Each row has a name. Each piece below is followed by the name of the row it came from, unless a question asks for something else. Each question is about the rows just above it. Places in a row count from 1.

[ 0.24 -5.15 -1.90 -1.88 -4.13 -8.02] : <51>
[ 0.10 -1.20  2.43  4.60 -6.48 -9.32] : <49>
[-8.17  3.63  2.47  2.20  7.25 -4.46] : <130>
[ 6.13 -1.56  2.54  4.06 -8.56 -1.90] : <113>
[-0.15 -5.00 -1.96 -2.16 -3.15  0.89] : <111>
[ 6.34  0.90  3.82  5.03 -7.79  0.11] : <110>
[ 0.10 -1.20  2.43  4.60 -3.26 -9.32] : <85>
[-9.32 -6.48] is which row, read backwards?	<49>
q: [-1.88 -4.13 -8.02]	<51>
Which row holds [-6.48 -9.32]?	<49>
Row and place of [0.90] in the named rows:	<110>, 2

[ 3.02 -1.88 -2.58  4.96 -2.94  3.14  4.64  0.33  3.69 -0.90  3.44  2.66
 -2.37 -3.78  0.55 -2.73  1.33 -1.35  1.30  0.88 -2.61 -0.32  0.60] : <178>
[ 2.83  1.65  0.26  0.15  0.12  1.62 -3.18  1.69  1.40  0.27 -0.05 -5.03
  1.32  1.38 -0.11 -3.00 -2.62  1.29 -0.56 -0.27  0.41  6.52  0.98] : <169>
[-2.12  0.29  0.85 -0.53 -3.48 -2.98  3.54 -1.86  1.12 -5.41  2.74  5.85
 -2.40 -4.66 -2.84  4.79  1.91 -4.68  1.72  2.23  3.23 -5.42 -0.41] : <59>
[ 0.17 -0.11 -0.50  0.15  1.61 -0.37  0.12 -1.07 -3.83  5.62  1.04  0.66
  1.17  0.48  3.20 -0.65 -1.18  1.88  1.70 -2.88 -1.77 -0.67 -2.33] : <52>
[-2.87 -2.12 -2.86 -0.88  0.77 -0.71  2.73 -3.58 -3.85  5.24  1.45 -1.77
 -2.39  3.13 -5.77  2.93  3.39 -2.37 -0.67 -4.71 -0.98 -2.87  0.48] : <87>
[-4.60 -0.18  1.92  0.22 -1.57 -3.24  1.94  0.94 -1.51 -1.18 -5.83  0.94
  0.25  1.28 -3.13  3.59 -1.16 -6.50 -0.61 -1.64  3.50  1.40 -1.23] : <36>
[-3.48 -2.97  3.54  1.36 -3.71  0.96  3.38  2.51  1.53 -1.30 -2.41  2.19
  0.02  0.74  0.08  2.68  3.55 -7.12 -1.74  2.80  0.08 -4.00  0.37] : <200>
[ 2.45  0.04 -1.90  1.04 -0.75  0.20 -0.28  0.18  1.96 -6.37  0.86  1.60
 -1.25 -3.51  0.14 -2.74 -0.25  3.02  3.18  0.26  1.25  3.59 -0.28] : <204>
[ 1.40  0.27 -0.05 -5.02  1.32  1.38 -0.11  2.51  1.53 -1.30 -2.41  2.19
 -2.99  0.74  0.08  2.68  3.55 -0.94 -1.74  2.80  0.08 -4.00  0.37] : <155>
[-3.04 -5.71 -1.57 -1.08  2.53 -1.06  1.87 -3.56  1.24 -3.72 -1.27  0.00
 -4.50  0.98 -8.11  1.83  3.60  1.92 -2.28 -1.24 -0.11 -2.68  3.21] : <205>
[ 1.87 -2.93  1.42  1.73  2.50  0.04 -1.03  0.54  2.10 -1.17 -1.65  0.67
  0.19 -1.51  2.47 -3.72 -3.10  5.20 -0.20  0.55 -1.53  2.71  0.23] : <67>
Which row holds this, read backwards? [-1.64 -0.61 -6.50 -1.16]	<36>
q: [-2.98  3.54 -1.86  1.12]	<59>
[0.19] is at row and place	<67>, 13
Where in the named rows is [-2.84]?	<59>, 15
[ 3.54 -2.98 -3.48] is which row, read backwards?	<59>
Which row holds [-0.11  1.38  1.32 -5.03 -0.05  0.27  1.40] read backwards?	<169>

[-5.11 -0.87 -0.26  4.20]  <16>
[ 1.77  3.08 -4.75 -5.00]  <125>
[ 5.70  8.75 -0.27 -4.76]  <63>
[-0.26 -0.87 -5.11] is which row, read backwards?	<16>
Row and place of [-4.76] in the named rows:	<63>, 4
Row and place of [1.77] in the named rows:	<125>, 1
q: [-0.87 -0.26  4.20]	<16>
Row and place of [-0.26] in the named rows:	<16>, 3

[ 4.67  0.66 -2.21  1.81  2.51  6.44 -0.51 -1.20 -5.78]  <96>
[ 4.67  0.66 -2.21  0.65  2.51  0.67 -0.51 -1.20  2.11]  <19>
[-1.83 -2.31 -5.83 -3.38  3.77 -4.84  4.37  0.03  3.92]  <77>
Where in the named rows is [4.37]?	<77>, 7
q: [-1.83 -2.31 -5.83]	<77>
Where in the named rows is [0.67]?	<19>, 6

[ 0.96 -0.56  4.06 -0.48  5.92  1.83  2.68  2.41  0.78 -0.71  1.18  0.94
  0.11 -2.24  0.64  1.83 -0.68 -5.67]  <123>
[ 1.52  4.37 -0.24 -1.17  4.00  0.99  3.79  3.89  3.31 -1.79  1.06  1.94
  1.82  0.52 -0.40  1.15 -0.64 -4.60]  <142>
[ 2.67 -1.42  0.90 -1.70 -0.45 -3.55 -2.73  0.16  0.03  0.44  2.37  1.74
  3.94  3.28 -5.23  5.46 -5.01  0.91]  <198>
[ 4.45 -0.35 -0.05  6.25 -0.28 -4.34  0.03  2.37  0.61  2.81  0.39  0.88
  0.15 -1.39 -1.15  7.29  1.27  2.36]  <101>
[ 2.67 -1.42  0.90 -1.70 -0.45 -3.55 -2.73  0.16  0.03  0.44  2.37  1.74
  3.94  3.28 -5.23  5.46 -0.76  0.91]  <6>
[ 0.72  2.87 -2.22  6.58  1.01  1.55  1.43 -0.45  0.79 -3.66 -1.57 -8.77
  0.71 -3.46 -1.67  0.28  0.93  1.04]  <112>
[ 0.78 -0.79  4.00 -0.47  5.98  2.01  2.72  2.29  0.51 -0.65  1.23  1.07
  0.06 -2.44  0.52  1.81 -0.77 -5.53]  <195>
[ 3.95  0.68  2.52  6.33 -0.68 -2.48  0.52  4.81 -0.78  3.50 -1.67 -0.19
 -3.17 -2.44  0.52  2.74  3.86 -0.05]  <12>
[ 2.67 -1.42  0.90 -1.70 -0.45  0.55 -2.73  0.78  0.03  0.44  2.37  1.74
  3.94  3.28 -5.23  5.46 -0.76  0.91]  <37>
[-3.20  3.84 -0.18  1.54 -0.65  0.50 -2.39 -0.28 -3.77  0.53 -0.19 -0.21
 -1.26  7.05 -0.97 -1.52 -0.98 -5.22]  <5>
Which row holds [ 1.07  0.06 -2.44  0.52  1.81]?	<195>
q: [ 0.90 -1.70 -0.45  0.55 -2.73]	<37>
Which row holds [ 0.78 -0.79  4.00 -0.47  5.98  2.01  2.72  2.29  0.51 -0.65  1.23  1.07
  0.06 -2.44  0.52  1.81 -0.77 -5.53]?	<195>

[ 2.06 -0.97  5.08  4.06  4.52 -4.99 -3.74 -4.09 -2.46  3.68 -4.72  4.45
 -5.31 -2.34  3.90] -> <28>
[ 3.84  4.79  5.24 -4.85 -2.63  5.51 -5.99  5.38 -5.18 -1.17  4.15  1.74
  5.06  5.84 -4.11] -> <72>
[ 5.13  1.66 -6.52 -5.42 -2.87  3.25  1.10  3.85  3.58  3.13 -3.42  3.30
  2.26  3.61 -3.58] -> <21>
[ 6.30 -4.16 -4.25 -5.10  3.84  4.79  5.24 -4.85 -2.64  5.51 -5.99  5.38
 -5.18 -1.17  4.15] -> <69>
[ 5.38 -5.99  5.51 -2.63 -4.85  5.24  4.79] is which row, read backwards?	<72>
Which row holds [ 4.15 -1.17 -5.18  5.38 -5.99  5.51 -2.64 -4.85  5.24  4.79  3.84] read backwards?	<69>
Which row holds this, read backwards? [-5.42 -6.52  1.66]	<21>
Which row holds [4.52 4.06] read backwards?	<28>

